In the data rows, 128 means zero.
Some points, one per row:
[138 178 128  97 196  87  74  94 156 134  91  91]
[ 89 153 115 105 135 199  63 149 115 124 150 161]
[154 198 167 138 223  72 131  79 149 140 105 176]
[120 133 132 126 132 186 111  80 152 160 155 155]
[141  89 172  97 172 118  68 132 124  65 134 117]
[191 116 204  51 182 112  88  97 120  88 139  84]
[131  67  61  87 142 154 143 110 155 148  97 171]
[125 135  95 109  96 142 101 154 158  84  93 165]
[ 71 145 145 104 128  88 128 139 158 129 135  95]
[103  81 117 136 153 141 134 172 107 105  89 143]
[117 161  97 187 150 148 157 164 130 158  96 161]
[149 145 116 121 126 136 114 173 153 186 122 186]
[167 156 160  91 114 152  94 148 174 100  89  97]
[119 141 109 116 167 129 101 158 145 114 113 132]
[124 121  64 120 132  90  51 114 100 123 145 135]
[ 73 142  93 163 138 170 141 134 110 150  49  96]
[100  80  85 177  28 128 116 132  99 131 151 155]
[136 152 114 198  99 123 140 143  93 142 102 128]
[143 123 144 103 196 153 111 117 159  58 130 171]
12 more points follow, each with its number after it:
[139 114  95  40 255 144  90 170 183 207 107 172] 0
[116 123 122 157 186 171 111 182 148 125 161 154] 1
[184 107 126  65 211 123 127  77 130 130 157 129] 2
[170 146 133 175 103  82 203  77 163 169 117 166] 3
[165 170 114 145  73  78 210  97  63 135 172 102] 4
[180 130 176 132 151 138 156  95 133 158 198  99] 5
[ 79  76 105 224  11  71 189  99  91  95 168 118] 6
[128 119  96 102 100 120 102 129  78 159 100 163] 7
[ 73 155 209 153 102 133 172 126  52 121 125  72] 8
[150 131 154 125 220 136 138 129 201 157  87 148] 9
[156 121  90 121 151  64 138 123 144 117 221 197] 10
[133 136 143 120 137 152 107 138 141 134 148 108] 11
Which three of these numbered points are nearest to each point below, looking only along the 3 directions in which the first points spread most? Their numbers follow each, nearest first.
[ 22  38  78 176  21 183 110 145 118 123   0 149] > 6 7 4
[115  96  78 176 100 165 118 153  48 131 100 183] > 7 1 6
[155 160 128  93 109 173 135 101 165 155  68 119] > 1 10 11
[ 98  93  82  71 169 171 127 243 146 129  99 224] > 1 10 7
[104  87  77 146   0 151 182  93 131 132  97 181] > 7 6 1
[130 151 114 167 150 156 164 191 158 144 108 114] > 3 7 1
[106 169 130  86 209 124 120 154 153 161 141 162] > 9 5 0
